One vector is turned by the same rotation once a step. Each row is the vector after some number of steps, and that number follows the row.
The counts run from 0 to 116.
[ 20  -2  22  -6   8  -7 -13 -37   4 -12   1 -27 -14   4  -8   5 -14   0
  29 -31  37 -30  10  -3  19   0  10 -19 -15  14 -19  20  33 -35 -59  18
 -18   5   7  36  36   0  37  -2 -35]
3
[  6 -24   1 -30 -54  46   2   5  -7 -38  -7  16  -6  14   0 -18  33 -39
  -4  -5  18 -14  -4  36  26  28   7  -2   6 -38  -6  25  50  21  23 -40
  -3 -18 -23  16   6  29  14 -19 -20]
61
[  8  -9  -8  43   5   5  34  -3  -7  44  23  19  12  -7  54   0 -16   9
 -17 -14 -25  26 -11 -29  47   1 -46  10  23  -3   3  -6 -34  27  36  11
  -7   2 -28 -23 -19  -2 -25  23 -13]
38
[  4 -14  15 -13   4 -18   7  -1  10 -18 -10  -2 -12   2  26 -25  14  -1
   4  49 -18  13  19   3 -17  41 -24  25   5  12  12 -34  -2  20   9 -17
 -23 -26  28 -52 -33 -36 -26  41 -34]
30
[  9  13  -2   1  41 -22   1   2  17 -35 -18 -14 -12  22  -6  -9 -43  34
 -15  29   9  -7  13   5 -36  29   8   3  20  58 -35 -18  21  22 -15 -18
   9  19  14 -29 -11  31 -20  24  25]
103
[ -3 -22   2   0   8  15 -15  10   5  16  40  -3  20  -4 -25   8  34  -8
 -12  -1  19 -12 -38  21  -6 -34 -11  -3 -15 -37  31  22 -24 -33   5  34
  -1 -11 -58  22 -18  13   9 -38  -4]
69
[-16 -19 -24 -27  38 -28 -15  14  12  18  -6   7  -7  14 -34 -16  36 -27
  32  -9   0 -25 -25  14 -15  11  -7  29 -41 -34  25  -9   0 -29  -6  22
 -27 -27  -2  17   2 -34  15  41 -39]
80
[ -5   5  -3  -5  33 -19 -29  -8  26  -6 -22 -40  14  -2 -21  10  -7   5
  12  36  48   3 -18  33  -5   7  49 -16 -40   8  17  -6 -14 -17 -39   0
  26  -4  42 -18 -40   4  -3  -1  27]
77
[-17  -8   7  18  26  -2 -20 -20  20   3 -29 -14  14 -18  10  -1 -13  13
 -21  31  30  -1  -1  -4  12  15  45 -13  -4  22  -2 -37 -33  -5  22 -16
   9  27  21 -36 -33  49  12 -26  23]
52
[-11   0  -2  -5   7 -13  -6  32  16 -51  21  27 -44  22 -26 -38  -3  42
 -27  35  -3  19 -14  31 -35 -11   5  12   0  16  -5  -1   3  -6   4  30
 -12 -26  -4  -5 -14   0 -17  16  -4]
98
[-10  13  10  15 -29  -8   1  30 -19 -49  21   7 -26 -27  35 -41   8 -13
  30  -3 -18   7  19  23 -27  26   1  14 -28  -9  -1  -2   6 -11 -15   0
 -44   4   5  23  -1 -62  -3  16 -22]
25
[ 32   6  -1  28  -6   5  25  -6 -16 -34 -14 -14   0   5  53 -40 -10  11
 -14  20 -12  14  19   8 -13  36 -18   3  27   8 -13 -13  20  48  31  -2
 -29  12   2 -19 -48  -5 -36  15 -23]
31
[  4  -1 -16  31 -22  10 -19   1  11   7  54  26 -10  17  -8 -25 -23  44
 -30   6   7   3  -8  19 -18 -39  -3   2  -4  -6  15  23 -20 -28  22  68
 -10  -5 -14   9  -4 -19  -6 -26 -19]
94
[ 27  -7  23 -24 -50  32   3 -18 -17 -30  10 -22   3  18  45 -18 -38  14
   1   4   6  -5   5  -6  25  11 -15   8  13  45 -36   2  23  40  28 -28
  10 -13   8 -35  16  10 -18  15  -9]
35
[  9 -17 -17  12  18  12  19  45   0   6   9  28 -25  -4  34 -13 -24  10
 -13  -4 -18  25   2  16  25   4 -15  34  45   5 -37   8  -8  34  27 -12
  10  -5 -10 -21  18  27  -4  34  41]
42
[  6  15  -7  41 -11  -9  16  14   6 -29  37 -20 -19 -11  48 -13 -27  27
  27 -18  30  33  16  39 -22 -16  36  10 -12  14 -25  12 -28 -44 -16  14
  -3  18  37  21   8 -42   9   1  32]
21
[ 23 -20  -1  40  16   8  19 -12   5  45  -9  29  14  12   4  10  25 -11
 -17   7  -5  -5  -1   8  68  24   9 -13  21 -52  16   8 -34   4 -20  13
   0  14  -3  -5 -30  20  -2 -11   1]
63
[ 14  17  11  12   7  17   5 -40 -19  -5 -11 -40  -4  -7  36 -28 -47  21
  20 -39  14  -9  29 -28 -16   8 -22   7  15  49 -26   7  12 -11 -11  -1
  -7  19  25   6  41   6  35  10 -21]
28
[-11   2   1  -2 -43 -25 -35 -16  -1  -2  49 -43   0  43  -8   8   7  43
   8  18  14  11  11  20 -19  -4  -2   0   3  -1  40  -4   4 -43 -45 -13
  28  20  -8  -7 -30 -16 -23   7  45]
15
[ -1 -15 -29 -11  36 -29  -1 -33  18  42 -14  -4   4  35 -36 -14 -15  16
  17  14  22   1  27  -5   4   3   9   5 -10 -18  18  -5   1 -28 -31  16
   5 -14  55  -9  12 -17  43  22 -19]
84
[-11  -8  14 -23 -18   2 -17  13  -2  15  15  18 -11   3  12   5 -17  23
 -26  24 -22  21  21 -12  13  15  -8  10  40  18  24 -13 -12  14 -18 -52
  37  14   0 -47  -8  30  -3  33  56]
41
[-12  17   0   6   9 -20 -24  -3  15  -1  42 -24   7  -7   3  -1  14  11
   9  14 -31 -11  -2  15 -56  -1 -50  31 -24 -16  37 -21   2 -35  -8  -9
  -5  30 -45   4 -28 -16 -53   8  -2]
19
[-12 -12 -12   2  15  -5  15  19  30 -17  54 -17 -18  16  -6 -16  22   1
   6   3  -5   4 -28  27 -63 -33 -52  48   7 -13  -4  26  17 -45  20   9
 -23 -11 -26   9  15 -19  -8  17 -19]
18
[ 13 -14  -2 -31   7  10  -5  46  17 -32  -1  10 -16 -12 -11  -9   4   7
  17   1  38   3 -16  51   8   0  56   1 -23  -4 -21  32   4 -22 -31  15
  27 -27  18   5  11   0  40  13  43]
72
[-18   5 -26   5 -61 -19 -19 -15 -15 -17  15  15  -6  36 -19 -37 -13   8
   6   0 -10 -14  15  31  -1  23   5   4 -15 -53  42  18  45 -16  -2  -2
  -5   1  -5  17 -31 -28  -7  -7 -29]
87
[-18 -11  16  30 -18  -2  -3 -49 -28  20   9  -1  -5   0   8 -24 -10  39
  -8 -11   2  11  19 -46  21 -12 -16  -7  12  22  36  -4 -34 -30 -10  19
 -11  -6   9  -9  -7 -16  30  25 -41]
33
[-27 -17  13   5   3   4 -30  -1  22  12  37   3  14 -25  -3 -18  17  11
 -17  -2 -19 -12 -25 -25  -1 -43 -42  20 -14  -1  38 -22 -33 -18  52  -8
  -9  13 -54  -9 -17  16   3  -9  -9]
44
[ -8   8 -30  21  17  -9  19  20  -7 -34   3   5 -13  16  -5 -15 -40  19
   2 -13 -14 -18   6  -3 -26   9 -10  11  42  36 -45   0  33  15  10   3
 -20  24 -12  30  -3  23  28  47  -2]
104
[ 17  21   3  37  36  -5   1 -47  -6   2 -26 -42  17 -12  32 -23 -25  47
 -13   5  28   7  22  -3 -26  -2  -9  -3   8  33  -6 -23 -23   3   1   6
 -13  35  24 -11 -34  -4 -13  -4 -14]
27
[-16 -13  34 -30 -69  21 -34 -22  -4  -4  49 -14   0   7   9   5  -6  37
  -2  -9  12  12   6 -22  27 -35   4  -6  -7  35  21  -9  -6 -24  11 -34
  25   0 -17 -28  -5  10   5  -5  13]
40
[ -7 -39  17  -9  18   8   4 -46   9  39 -26  -2   6   3  -9  26  14 -15
   6  15  13  -8   4 -28  55   9   2   2  -7  -9   8 -22 -16  -5  -9 -17
   4 -32  25 -41  15  19  32   3 -27]
59
[ 18  18  -2   3  29  -3  -7  19  -3   0  12  -8  30 -36   0  -5   0 -36
  34 -49 -15 -39 -26  10  15  10   3   0 -51 -21 -13  25   7 -18 -15  26
  -7  18 -48  58  -7 -24   3  10  -3]
75
[ 44 -33  18 -33  11  26   8 -18  10  14 -10  -1  17  -5  22  23  12 -35
  18 -13  16 -18 -12  15  45  28  -5   9   5  11 -26   9  25  35  18 -26
   8 -24  12 -38  28  24 -11  -2 -24]
60
[ 34 -24  12  29  -1  23  11 -27  14  37  15 -13  20  -6  33  24  -2 -11
 -10 -32  39  -4 -33   1  60  -9  -7 -24 -10 -25 -16  37 -12   2  14  36
  17 -11  -9  -1  13  15   3 -27 -14]
64
[ 30   8 -18 -22 -26   5  13  -9  11 -25  12 -19   9  30  -3 -24 -26 -20
  13  -6  -1 -33   1  48 -17  22 -19  13 -18 -24  -9  27  63  23  25 -11
  -8  -9   1  11  11 -25 -27   2 -47]
86
[ -9   3  28  -9  45  18   2  10  14   2  -5  17  19 -52  22 -10  -4 -34
   0 -25 -32 -32  -3 -13  -8  17 -26  29  11  20 -23 -24  -1  18  26 -32
 -15  24 -40  17   7  38   3  12  -1]
49
[ -9   3 -28  18 -19  -9 -18 -28 -19   7 -13 -29  13  21 -17 -26 -22  26
  25 -21  40  -1  28  20   2  -3  40 -14  -6 -14  14  25  24 -34 -24  30
   5  15  33  25  -7  -9  54   0  -2]
83
[ -1 -15  35  11 -12  14   0  29 -10 -15  18  14  -7 -43  45  -1 -33  -1
   5 -26   3  29   8   4  40   1  45 -10  -8  31 -25  -1 -25  -1  10 -29
  11  30   7   9   5   8  10   7  60]
46
[ 21   0   0 -17  27 -30  16  -3  21 -29 -18  -8 -10  45 -24   9  19  -2
 -10  51   5 -15 -13  35  -2  45  -2 -17  22   3 -18  -6  34  18 -36  14
 -15 -27  19 -29 -17   3 -35  25 -20]
5
[ 32  14  19  41  36 -16  -4 -53  11  14 -15 -31  22  -7  -6  10 -13  11
  -4   7  18 -42  -2  -1  17  26   5 -32   0   9 -32   4   1 -12 -23  50
 -18  27  -3  35 -21  28  -2 -22 -19]
2
